In the data rows, the value 128 means zero.
Here are some points, each followed by its number:
[100 173 147 110 126 139 106 158 255 104 218 139 176 113 147 125 175 142
 205  58] 0
[169 138 151 105 129 108  95 108  97 118 155  99 141 107 126 124 136 136
  91 105] 1
[127  23 150 157 104 144 114 181 105  79  77 150 136 131 141 163 126 132
 154 207] 2
[102 134 101 133 120 127 155 157 109 123 148 141 153  55 136  85 101 112
 124 134] 3
[137 146 115 146  93 131 144 130  93 110 141 141 121 118 118 114  90  87
 175 132] 4
[131 124 123 137 115 140 153 166 133 129 132 141 153 116 139 120 123 144
 124 125] 5
[ 71  93 203  91 172 114 161 111 232 157 114 158 208 141 118 121 128 143
 141 158] 6
[129 147 170 173 169 141 150 112 143 108 157 132  92 153 177 123  84  98
 186 132] 7
[ 78 155 141 121 202 109 130 117 138 189 141 114 157 136  96 103 137 144
  84 118] 8
[ 44 147 158 139 202  99  98 117 130 198 137 126 103 139 131  91 126 145
 123 137] 9
[110 128 129 155 142  87 114 166 164 103 135 145 109 145 152 169 138 159
 141 104] 10
[143 115 111 156 157 121 124 109 130 117 130 124 141 117 106 159 134 105
 102 109] 11
[186 111 125  85  56 159 177 155 129  83 199 118 206 176 146  91  70  90
 189 221] 12
[137 170 107 102 153 116 160 116 111 131  81  70  65  61 131 124 145 130
  71 120] 13
[155  91 115 166 137 109 112 100 131 128 122 150 180 119  77 200 117  73
  98  86] 14
[160 210  82 145  64 146  96 150  99 105 157 123 125 115 130 134 113  94
 200  62] 15
[156 105 127 107 128  89 149 117 126 105 118 138 134 106 116 148 145 123
 124 112] 16
[ 36  64  75 155 188 115 206 185 128 126 100  94  63 158 194 194 172 185
 104 182] 17
[129 155 114 125 116  73 160 110 120 144 108 116 113 129 123 128 158 159
  72 130] 18
[140  99 125 128 114  99 146 120 118 109 101 139 130 116 120 143 119 135
 125 120] 19
[106 164  75 127 130 132 172 198 146 138 191 188 208  88 148  88  73 141
 135 129] 20
Which two points above are nearest to each new point by angle, seen from the average point of the numbered points? Their numbers follow each, smallest number first.
[110  80 138 118  73 134 149 115 152 135 139 168 185 146  91 151  62 102
 158 126] 12 14
[120 188 157 100 121 121 126 102  97 132 109  83 109 113 146 151 126 139
 121 143] 1 13
[132 118 159  77 121  97 198 117 184 126 124 193 116 143 148 112  72 207
 122 100] 6 19
[126 118 142 109 159 134 128 117 126 106 127 101 126 170 116 112 182 147
 170 143] 9 17
[125  90 134 130 120 156 203 160 136 146  89 107 152 113 126 132 136  65
  54 216] 2 17
[124 122 117 137 163 124 110 109 141 134 112 119  85 147 121 117 174 136
 124 133] 9 13
[107 134 133  89 144 113 142 114 203 155 120 139 146 123 123 136 141 139
 107 136] 6 8
[141 138 120 132 135 114 131 108 131 121  99 120 123 110 122 131 163 119
 121 127] 13 18
[158 125 125 122 135 123 139 142 129  96  95 124  73  70 157 151 135 132
 103 116] 13 16
[154 140 113 147  96 139 126 130 108 105 115 129 131 121 132 138 119 115
 140 103] 4 15
[108  86 128 188 165 128 161 172 131 109  73  81 143  83 170 151  90 120
  29 208] 2 17
[ 81 132 129 117 115 143 123 133 139 157 124 141 101 162 137 131 116 144
 152 128] 9 17
[150 115 132 106  97 148 117 136 130 140 106 126 103 154 105 134 145 111
 124 161] 2 19
[ 97 120 171 111 130 129 149 132 174 148 144 162 164 141 110 125 109 147
 141 136] 0 6
[160  86 141 140 152 180 146 114 123 161 180 132 174 178  97  73 114  93
 125 180] 6 12
[149 156 149 134 127 122 129 129 122 112 125 128 102 157 146 125  94 148
 127  97] 7 15
[143  95  74 109 127 111 132  95 117 102  68 168 106 108 121 140 111 149
 117  99] 16 19
[138 117 143 130 149 134 116 121 141 132 127 139 114 171 117 104 133 110
 143 153] 7 9
[125 101 130 124 146 105 102 108 125 122  83 112 111  88 116 129 158  99
 106 150] 13 16
[166  86 106  76  92 113 148 107 152 129 185 157 138 177 102 141 107 131
 136 132] 12 16
[110 112 172 182 117 107  97 115 192 143 154  89 129 125 136 153 202 110
 159 112] 0 10
[104  62 122  85 118 171 144 114 116 130 142 171 163 111 135 108  79 127
 169 122] 3 12
[167 127 125 156 113 118 150 108 132 143 121 119 132 152 112 100 123 119
 125 125] 4 18
[101  99  85  88 140 168 130 165  86 116 144 136 131  77 136 113 180 138
 158 153] 2 3
[132 137 154 155 170  72 126  83 124 112 179  76 117 147 163 164 137 136
 143 124] 1 7
[135 117 154 138 124 128 140 141 138 122 119 128 110  92 152 107 116 127
 115 150] 2 13
[100 121 147 121 140 133 100 128 133 135 153 140 150 156 133 130 129 153
 129 128] 8 9
